In the data rows, zero lies at 4.5, halfway between 4 and 5.
Here are some rows, each followed by its group. Groups can overlap.
[4 4 6 4 5 5 7 6 4 3 3 6 4 5 7 6 4 5 7 0 8 5 5 6 3 6 3 4 6 6 4 6 5 7 5 7 3 5 4 4 8 4 5 4 4 4 5 2] Q518
[5 4 4 6 4 7 5 5 3 2 7 5 5 5 6 6 3 2 6 6 5 4 6 5 2 3 7 6 5 3 5 7 7 6 3 3 4 7 3 2 5 6 5 4 5 3 5 5] Q758
[6 5 1 1 7 6 6 3 5 6 3 5 4 8 5 4 4 7 2 2 5 6 3 5 4 5 5 3 7 3 6 5 4 2 5 4 4 5 5 2 5 5 3 8 2 6 4 3] Q216
[5 2 4 2 9 3 5 5 3 7 2 5 2 5 2 4 4 4 4 6 3 1 3 7 3 1 4 4 3 3 7 4 7 5 3 2 8 6 0 4 5 6 4 5 4 5 2 3] Q539
[3 6 5 7 2 7 4 4 5 2 7 4 7 3 7 4 5 7 5 3 6 7 4 2 6 6 5 8 7 6 2 4 3 4 7 6 2 3 7 6 3 3 5 6 3 4 6 7] Q539
[3 4 4 6 1 3 1 6 6 5 4 4 4 3 4 1 4 6 2 7 2 5 2 5 7 4 4 2 7 3 5 2 6 2 5 3 8 3 8 4 2 5 4 7 1 6 4 7] Q53
[6 6 5 3 6 3 3 4 5 7 1 3 4 4 1 3 6 5 4 4 5 4 4 5 7 6 2 3 4 6 2 2 2 3 6 6 5 2 5 7 4 2 5 5 2 4 6 5] Q758
[1 3 6 3 3 3 4 5 4 5 5 5 1 6 6 3 3 4 4 5 3 4 3 5 6 2 6 5 4 5 7 3 4 4 6 1 5 3 5 4 5 8 3 5 4 7 6 5] Q392
[5 6 5 3 6 6 6 3 3 4 5 5 5 5 6 7 6 3 7 3 6 4 8 4 2 5 4 8 2 5 4 7 5 8 2 6 1 7 2 4 7 4 5 2 7 2 4 2] Q53
[6 3 2 2 4 6 6 1 5 4 3 5 3 6 7 5 4 7 2 2 5 5 3 5 4 6 5 2 7 4 6 6 5 3 6 4 3 5 5 2 5 4 4 7 2 7 5 3] Q216
[3 2 7 8 4 3 9 7 4 5 5 5 4 3 4 6 7 3 5 5 6 5 5 4 4 7 2 4 6 9 2 3 4 5 3 5 5 6 3 6 4 2 6 4 5 2 6 5] Q36
[6 8 2 2 5 7 3 3 7 3 3 3 4 6 5 3 0 6 4 3 3 4 3 5 3 3 8 5 3 0 7 6 4 3 5 4 4 4 5 3 5 4 2 6 3 9 3 4] Q36
[7 5 2 2 6 5 6 2 5 5 3 6 4 7 6 5 5 7 3 3 6 5 4 6 4 5 5 3 6 5 7 6 4 4 4 4 3 3 6 3 5 5 5 7 3 4 5 3] Q216
[5 3 6 4 8 7 6 4 3 4 4 7 5 6 6 8 4 2 8 4 6 4 8 4 2 4 5 9 3 6 5 7 4 8 3 6 2 5 3 4 7 4 6 1 7 2 4 1] Q53
[5 6 3 6 3 3 2 4 5 5 2 4 4 3 3 2 4 7 3 7 2 5 1 5 7 3 5 3 6 2 5 2 5 2 6 3 8 3 8 4 1 5 4 6 3 8 3 7] Q53
[7 3 6 5 7 4 7 4 1 3 3 5 2 5 4 6 4 4 6 5 6 5 5 5 2 4 5 6 3 4 4 4 5 5 4 5 4 4 5 5 5 3 2 2 3 4 3 3] Q219
[4 5 4 5 3 5 5 6 8 5 5 5 4 5 6 3 5 7 5 5 3 6 3 5 5 4 4 3 6 5 4 4 4 4 5 3 6 6 6 4 4 4 5 7 2 5 4 5] Q219
[4 1 5 4 3 1 6 6 4 5 4 6 2 3 5 5 5 3 5 4 3 1 4 4 5 6 3 4 4 6 4 4 4 3 4 5 5 5 3 6 5 5 6 4 5 6 5 4] Q392
[6 4 3 2 7 6 5 3 6 5 4 4 4 6 6 5 3 7 3 3 5 5 3 5 3 4 5 3 6 5 8 6 5 3 3 3 3 4 6 2 5 4 4 7 2 5 4 3] Q216
[5 5 5 3 5 3 3 5 6 5 1 4 4 5 2 3 5 6 3 3 5 3 3 5 8 7 1 3 4 5 2 2 1 2 8 6 5 2 6 7 4 2 4 5 4 4 6 4] Q758
[5 7 2 4 4 6 3 3 7 6 6 3 8 3 3 5 6 5 3 5 3 6 5 2 5 4 4 4 4 4 3 5 2 3 6 5 4 5 8 5 3 4 6 5 5 3 3 7] Q219
[3 5 3 5 3 4 3 5 6 5 5 3 4 3 3 2 4 6 3 5 3 5 2 5 7 4 4 2 6 4 3 3 5 3 6 3 7 2 7 4 2 6 3 7 3 6 3 7] Q53
[3 3 5 6 2 2 3 5 7 7 6 3 4 4 3 1 4 6 2 6 2 5 0 5 7 3 5 3 6 4 5 2 5 1 6 4 7 3 6 5 2 5 4 7 3 6 5 8] Q53
[2 1 6 6 2 3 6 4 2 3 6 4 1 3 5 3 5 3 5 4 5 4 5 3 1 5 4 4 2 5 3 3 6 6 3 6 5 6 5 6 5 6 4 2 5 6 5 3] Q926
[4 8 4 4 3 5 3 7 7 4 5 1 7 2 4 5 7 7 3 6 4 6 4 5 8 6 2 3 6 5 3 4 2 3 7 5 5 4 5 5 2 3 6 7 5 4 4 7] Q219
[4 4 3 6 2 7 5 3 7 4 4 3 7 5 4 2 3 3 5 2 5 5 4 4 4 6 5 2 7 4 2 5 5 6 2 4 3 5 6 4 6 6 2 4 6 5 2 3] Q856
[4 5 4 5 5 7 7 4 3 3 8 5 6 4 7 7 3 4 5 5 5 6 7 6 3 3 8 6 6 4 7 7 8 6 2 2 5 6 3 1 5 7 5 6 5 5 4 5] Q758
[5 2 4 2 7 2 5 5 4 6 2 3 2 7 4 4 1 3 4 5 3 1 4 7 4 2 6 4 3 3 7 5 6 5 2 3 8 6 2 4 5 5 3 5 4 5 2 3] Q539
[2 2 7 7 3 3 7 7 2 4 6 5 2 2 4 4 4 2 7 6 3 3 6 4 3 5 4 4 4 5 3 4 5 6 2 4 5 8 3 5 5 5 4 2 5 4 5 4] Q926
[4 4 4 6 3 7 6 6 3 3 8 6 5 4 8 6 2 4 5 6 3 6 7 6 2 4 8 5 6 2 7 7 8 6 1 3 4 7 4 2 4 7 4 4 5 5 3 4] Q758
[7 7 1 2 6 6 3 0 6 4 3 5 4 6 5 4 1 6 5 4 2 4 4 5 3 2 7 5 3 1 8 6 5 5 5 4 4 7 6 3 5 6 2 6 4 8 3 3] Q36
[3 4 5 5 3 7 6 5 3 4 7 6 5 4 7 6 4 5 6 5 4 6 6 6 2 4 8 5 6 3 7 7 7 6 2 3 5 7 3 2 5 5 5 4 3 4 4 5] Q758
[6 8 6 4 7 2 3 7 3 5 5 6 2 4 4 4 5 5 5 5 4 3 4 5 5 2 5 7 1 4 6 4 4 5 7 5 7 3 4 7 4 3 5 5 4 5 7 6] Q856
[5 4 4 4 4 3 3 5 7 6 5 3 5 3 4 2 4 6 2 5 3 5 1 6 7 5 4 1 6 0 5 1 4 2 6 3 8 3 8 4 2 5 4 6 2 7 4 7] Q53
[4 6 2 4 4 6 3 4 7 5 4 2 7 4 3 0 5 6 3 5 3 7 4 1 6 5 4 2 7 5 4 3 4 3 8 5 5 6 7 5 4 5 5 6 4 5 1 6] Q219
[6 7 4 2 5 7 2 3 6 4 3 3 4 5 2 4 2 7 3 4 3 5 3 5 4 2 8 5 4 2 7 6 4 3 5 3 4 3 6 3 4 5 2 5 3 8 3 4] Q36
[4 3 6 5 6 4 7 3 1 2 3 5 3 6 4 4 1 0 7 6 5 3 6 6 2 2 7 6 3 5 5 5 6 7 2 4 2 5 2 3 5 4 3 3 4 4 3 2] Q219
[7 9 3 3 8 5 3 2 7 5 2 3 7 4 5 6 5 5 3 3 5 5 6 6 5 2 4 6 4 3 7 6 3 4 6 5 5 2 2 4 4 4 4 6 4 3 3 4] Q926
[7 5 5 4 6 6 5 2 6 4 4 6 6 6 6 6 5 2 7 4 6 3 8 4 2 5 5 8 3 5 5 7 4 5 3 6 2 5 1 5 7 3 6 3 5 2 5 2] Q53
[6 6 4 5 4 5 3 3 5 8 4 2 4 5 2 2 5 5 2 8 2 5 5 5 6 5 4 3 5 3 4 3 4 1 4 4 6 4 5 4 1 5 5 4 5 4 2 6] Q518
[7 3 4 5 5 5 6 5 3 3 4 7 5 6 5 6 5 1 7 4 6 3 7 5 2 5 5 8 3 5 5 7 5 7 3 5 2 6 2 5 7 4 5 2 6 3 4 2] Q53
[5 5 5 4 6 6 7 5 2 4 5 6 5 5 6 8 4 2 7 4 7 4 8 5 3 4 5 7 3 4 4 7 5 7 3 6 1 5 2 4 6 4 5 3 7 3 5 3] Q53
[2 4 4 5 3 6 6 4 5 4 6 3 6 6 5 3 2 5 5 5 4 6 5 5 4 5 5 4 7 5 3 6 5 4 2 2 3 5 4 2 7 6 1 2 5 5 0 3] Q856
[3 2 7 7 4 3 6 7 3 4 6 5 4 4 4 7 8 3 5 5 6 5 4 4 6 6 2 4 6 9 1 3 5 5 4 5 4 4 4 6 4 3 7 6 4 2 6 6] Q36
[2 1 7 6 2 3 7 4 3 4 6 7 1 3 4 5 4 3 7 6 4 4 4 2 4 5 6 4 6 7 3 3 5 7 2 2 6 8 4 4 6 6 5 3 5 7 5 4] Q926
[7 6 5 6 8 7 5 5 7 4 4 6 6 7 4 2 6 5 9 4 8 4 5 5 3 7 4 6 6 6 2 5 4 5 4 7 3 5 5 7 5 1 5 5 3 1 7 4] Q392
[2 5 5 7 4 4 3 7 4 5 7 3 6 2 3 4 6 2 6 7 3 5 6 5 5 3 4 6 2 6 4 3 4 5 5 4 6 4 5 7 3 6 7 2 5 3 5 6] Q216
[2 3 7 7 4 2 6 8 2 4 5 4 4 3 4 6 6 4 4 5 6 5 5 4 5 7 2 4 6 8 3 3 4 6 3 6 5 7 2 6 3 3 8 3 6 1 6 5] Q36
[3 4 2 5 3 7 5 4 5 3 5 4 8 5 4 4 1 4 4 3 5 6 4 4 7 5 4 4 7 5 1 5 6 4 3 4 3 4 4 2 6 6 2 4 5 4 3 3] Q856
[4 3 5 4 6 5 7 4 3 1 5 7 3 6 7 6 4 5 6 1 7 5 5 4 2 5 4 5 5 5 3 6 7 7 4 7 3 5 5 4 7 4 5 5 6 4 7 4] Q518
[6 7 1 2 6 7 3 1 6 4 4 4 5 5 5 3 2 5 4 2 3 5 3 5 3 2 7 6 3 2 8 6 4 4 6 4 4 4 6 3 5 6 2 6 2 7 3 4] Q36
[4 5 3 6 4 7 6 7 3 4 8 5 7 4 8 6 3 4 5 6 4 7 6 6 2 3 8 6 5 3 9 6 7 5 3 2 4 6 3 2 5 7 6 3 6 4 4 4] Q758
[4 4 5 6 4 6 6 4 3 4 7 5 6 4 7 7 3 3 9 6 4 7 6 6 2 3 8 6 4 3 6 7 8 6 2 2 5 6 4 2 5 7 4 4 5 4 4 3] Q758
[5 4 4 4 3 3 5 5 5 6 5 2 5 3 2 2 5 5 5 7 2 4 6 6 5 4 4 3 5 3 4 3 3 2 4 2 6 3 5 4 2 6 3 4 3 3 2 5] Q518
[7 5 5 4 7 6 6 4 3 4 4 6 5 5 4 6 5 3 7 3 7 5 7 3 2 5 4 7 3 5 3 7 5 6 4 5 2 5 3 5 6 4 5 3 6 2 5 2] Q53
[8 8 4 6 7 8 3 4 4 2 3 4 7 7 6 3 4 5 6 4 8 6 6 7 3 6 5 7 4 4 3 5 6 7 5 6 4 4 3 5 6 2 2 4 4 2 5 3] Q392
[5 6 5 3 4 3 4 4 3 5 5 5 2 4 5 4 5 6 4 4 4 4 4 4 5 3 4 5 1 4 6 4 4 4 8 5 6 4 5 6 3 4 9 5 4 5 8 7] Q856
[2 2 7 7 5 3 5 9 4 5 6 4 6 4 4 6 7 2 4 5 6 6 4 4 7 7 2 3 6 9 0 3 5 6 3 5 6 6 4 6 4 4 6 4 5 1 6 6] Q36
[5 5 5 3 6 3 3 4 6 6 2 4 4 4 2 2 6 6 4 4 5 3 3 3 7 5 2 3 5 5 2 3 1 3 7 6 5 2 5 7 5 3 4 5 5 4 5 5] Q758
[7 5 2 5 5 4 4 5 8 8 4 3 7 6 3 3 8 5 4 4 5 3 4 4 6 8 3 4 7 6 3 6 3 2 6 7 4 4 6 6 4 3 7 6 5 5 6 6] Q219
[5 4 4 4 6 6 5 5 4 1 4 7 3 6 8 6 5 6 2 2 8 6 4 4 4 4 5 5 6 5 5 6 7 6 6 7 4 6 4 5 7 4 6 6 4 6 7 3] Q518
[5 6 2 4 4 6 3 4 7 5 6 3 7 3 4 4 7 6 2 5 4 5 3 3 5 5 5 4 5 4 5 4 4 4 5 6 5 5 5 7 4 5 7 6 6 5 6 7] Q219
[3 4 6 7 2 4 5 6 3 2 6 6 1 4 7 4 6 5 6 5 5 4 5 2 4 5 3 5 3 5 3 4 4 6 4 5 5 7 5 5 5 4 4 3 6 6 6 2] Q926
[3 3 4 4 5 5 6 5 4 0 2 7 4 5 7 5 3 6 4 2 7 5 5 5 4 4 4 4 4 6 4 6 5 7 5 7 4 6 4 4 7 1 3 6 4 5 7 2] Q518
[4 5 2 5 3 6 6 3 7 4 4 6 7 6 5 5 3 4 2 4 4 4 5 6 4 5 5 4 7 4 5 6 5 4 3 4 3 3 4 2 6 6 2 4 6 6 0 3] Q856
[5 4 4 6 4 6 5 4 3 3 8 5 6 5 7 6 3 4 6 5 4 8 7 7 1 3 7 6 5 4 7 7 8 6 2 4 5 7 3 1 5 6 7 5 5 4 4 5] Q758
[3 5 7 7 4 3 4 7 3 3 6 2 5 2 3 6 6 2 6 7 5 4 6 4 5 3 3 7 3 5 3 3 3 5 5 5 6 4 4 6 4 5 5 2 7 3 4 4] Q216
[4 3 9 9 3 3 6 7 4 4 6 5 5 6 3 6 8 4 4 6 6 4 5 4 6 6 0 4 6 8 3 3 5 6 4 5 5 5 3 6 3 4 6 3 5 2 6 6] Q36
[2 3 7 7 3 3 5 5 4 5 4 5 4 3 3 2 6 4 4 5 5 4 3 3 5 5 4 3 1 6 2 2 6 6 4 5 5 5 6 6 5 5 3 3 5 6 6 5] Q926
[2 3 4 4 4 5 5 5 4 0 4 5 5 4 5 5 3 4 5 3 6 6 5 5 3 3 3 5 5 6 3 5 6 8 4 7 4 6 4 5 7 5 6 6 7 4 5 3] Q518
[1 3 5 4 2 2 6 6 3 6 6 4 3 3 5 4 2 3 3 6 0 4 5 4 5 5 6 3 4 5 7 4 3 4 6 2 6 5 3 3 4 9 6 4 5 7 3 4] Q392
[4 5 3 4 4 5 5 4 7 6 6 4 2 2 5 6 7 5 4 3 5 5 4 2 6 6 3 2 5 5 4 5 4 3 5 5 4 6 5 5 5 4 6 5 6 4 5 4] Q219
[5 2 5 6 5 3 5 6 2 1 3 7 1 5 8 5 3 3 5 5 6 4 4 7 4 1 6 6 2 3 6 4 7 5 4 4 4 3 4 4 5 4 1 2 2 6 4 3] Q219
[5 5 5 4 6 2 4 6 2 5 5 5 4 3 5 7 6 6 5 6 5 5 4 5 4 3 5 5 1 4 6 4 5 5 7 6 6 4 5 6 2 4 7 6 4 4 6 7] Q856
[4 7 5 7 4 7 4 4 7 2 6 5 7 4 6 5 6 7 5 3 6 8 5 3 6 5 5 5 6 6 2 5 2 4 4 6 1 4 7 6 4 3 3 4 5 3 6 5] Q539
[6 6 4 5 6 4 3 4 5 9 4 2 5 4 2 3 6 5 4 7 3 5 5 4 5 6 5 4 4 4 5 3 3 3 5 2 6 3 5 5 1 5 5 4 2 4 3 6] Q518
[3 4 5 5 5 3 5 3 3 2 2 5 3 5 5 4 2 4 5 3 6 3 4 6 2 3 3 5 4 3 3 4 4 4 4 5 3 3 3 4 4 2 4 5 3 3 4 5] Q219
[6 5 2 4 3 5 6 3 7 5 2 3 6 6 5 4 3 4 5 4 4 5 5 5 5 6 5 4 6 3 4 5 4 4 3 4 3 5 4 4 6 5 1 2 5 6 2 3] Q856
[4 3 4 5 5 5 6 5 3 1 3 6 5 4 5 6 4 3 5 2 7 6 5 5 3 4 3 5 5 5 4 6 6 6 5 8 3 8 3 4 7 5 6 5 5 4 4 3] Q518
[4 4 5 6 3 6 7 4 3 4 7 4 5 4 7 6 4 4 5 6 4 5 7 6 2 4 8 7 4 4 7 6 8 6 2 2 5 7 3 1 4 6 5 5 5 5 4 4] Q758
[3 4 5 5 3 6 5 4 5 4 4 5 6 6 4 4 3 5 6 5 4 5 4 4 5 4 4 4 6 4 3 5 5 4 3 2 3 3 6 3 7 6 0 3 5 5 3 1] Q856
[5 2 6 6 4 4 5 3 4 2 4 6 2 4 4 6 4 5 4 5 6 4 4 4 3 3 4 4 4 3 2 4 4 3 3 5 3 4 5 5 4 2 2 4 3 4 5 4] Q219
[4 4 3 5 3 5 3 4 5 4 5 4 4 3 3 2 3 7 1 6 2 5 1 5 7 4 5 2 6 3 4 2 5 2 6 3 7 4 9 5 3 5 3 6 2 7 4 7] Q53
[5 4 2 5 4 7 4 2 7 5 4 4 7 5 4 3 3 4 5 5 4 5 5 5 4 6 4 5 7 5 4 5 4 4 2 4 3 5 4 3 7 5 2 3 5 5 3 2] Q856
[4 6 3 5 4 3 2 4 6 6 5 4 4 3 3 2 4 7 1 6 3 6 0 4 7 4 5 2 6 4 4 1 5 2 5 3 8 3 8 4 2 5 4 6 2 6 5 7] Q53
[4 5 4 5 4 6 5 3 3 4 5 5 6 4 7 7 5 4 6 5 4 4 6 6 2 4 9 7 5 4 7 7 8 6 3 3 4 6 3 2 6 6 5 5 5 2 5 6] Q758
[5 4 6 4 5 4 4 3 1 4 5 4 3 5 4 5 1 2 5 4 5 6 6 6 4 3 7 5 4 2 5 5 8 6 3 3 4 5 3 3 5 7 0 3 4 6 3 4] Q219
[2 0 5 5 1 3 7 5 4 3 6 6 3 2 5 6 2 3 2 6 1 4 4 4 4 3 5 3 6 4 7 4 5 4 5 5 6 4 5 4 4 8 5 6 6 7 2 4] Q392
[4 4 3 4 3 4 3 4 6 6 5 4 3 3 5 3 1 8 2 5 2 5 1 4 7 4 5 2 6 3 5 3 5 2 6 2 8 3 7 4 1 5 4 6 2 7 5 7] Q53
[6 3 6 6 6 4 3 5 2 3 3 8 1 4 4 5 3 4 9 4 6 4 3 5 3 3 5 7 1 4 5 4 6 5 2 2 5 3 2 5 5 3 3 3 2 4 5 4] Q219
Which 3 groups are nearest to each row below, nearest first, going by the distance to the group's nearest row?
[4 5 7 7 1 3 4 4 4 3 5 5 5 2 4 5 6 2 6 6 4 4 6 4 7 4 3 7 3 5 4 3 4 5 5 5 6 5 5 7 4 3 4 3 8 2 5 6] Q216 Q926 Q36
Which 3 groups are nearest to each row below, nearest first, going by the distance to the centre of the group?
[4 4 5 4 7 5 5 4 3 6 5 5 6 6 4 8 5 3 8 3 6 4 8 4 2 6 4 6 3 7 5 7 6 7 4 6 2 6 2 4 7 3 6 2 7 2 5 1] Q518 Q758 Q36
[5 4 4 4 5 3 4 5 5 5 1 4 3 5 2 4 5 6 3 4 5 2 3 3 6 5 1 3 4 5 2 3 2 3 7 6 4 3 5 6 3 3 4 3 4 3 5 4] Q219 Q36 Q53
Which 4 groups are nearest to each row below, nearest first, going by the distance to the group's nearest row?
[5 5 6 4 7 6 6 5 4 5 5 5 5 6 6 8 3 3 8 4 7 4 8 3 1 5 4 8 2 6 5 7 4 8 1 5 2 6 2 5 7 3 6 3 7 2 6 1] Q53 Q518 Q758 Q219
[7 6 5 5 5 5 3 5 6 9 4 1 8 5 2 2 5 4 5 8 2 3 5 6 6 5 5 4 4 3 4 4 4 2 4 3 5 4 7 4 1 4 5 3 4 4 4 7] Q518 Q219 Q53 Q216
Which 3 groups are nearest to each row below, nearest first, going by the average distance to the group's rows?
[5 4 4 3 5 5 7 5 3 1 4 7 3 5 8 9 4 4 6 1 7 4 5 5 3 5 4 5 3 5 2 7 8 7 4 7 4 7 3 4 8 4 5 5 7 5 5 1] Q518 Q926 Q758
[4 5 3 5 4 7 6 4 3 4 6 4 6 4 6 6 4 3 5 5 4 5 7 5 2 4 7 6 4 3 7 6 7 8 2 4 5 5 3 2 5 6 6 4 5 4 5 4] Q758 Q856 Q518
[4 5 4 5 3 4 2 5 6 4 5 4 1 3 3 2 5 7 2 6 3 6 1 4 7 4 5 2 7 4 4 2 5 2 6 3 7 3 7 5 2 5 4 7 2 6 6 8] Q53 Q219 Q216
Which 4 groups are nearest to each row below, nearest first, going by the average distance to the group's rows?
[6 5 2 1 6 6 2 3 5 5 3 6 3 7 5 6 6 7 1 3 5 5 3 6 3 4 5 3 4 5 6 5 4 3 5 5 4 3 5 2 6 5 4 6 3 7 4 4] Q216 Q856 Q518 Q219
[6 7 3 2 6 7 4 4 8 8 4 2 8 5 2 3 6 6 3 5 5 6 4 4 5 6 4 3 7 7 5 4 1 3 7 5 4 4 8 5 3 5 7 7 1 3 4 7] Q216 Q219 Q856 Q518
[2 2 6 7 0 4 6 6 3 3 6 5 2 3 5 2 2 3 7 6 2 3 4 5 3 4 5 2 5 0 4 3 7 5 4 3 6 7 7 4 5 6 3 2 4 6 5 5] Q926 Q392 Q856 Q758
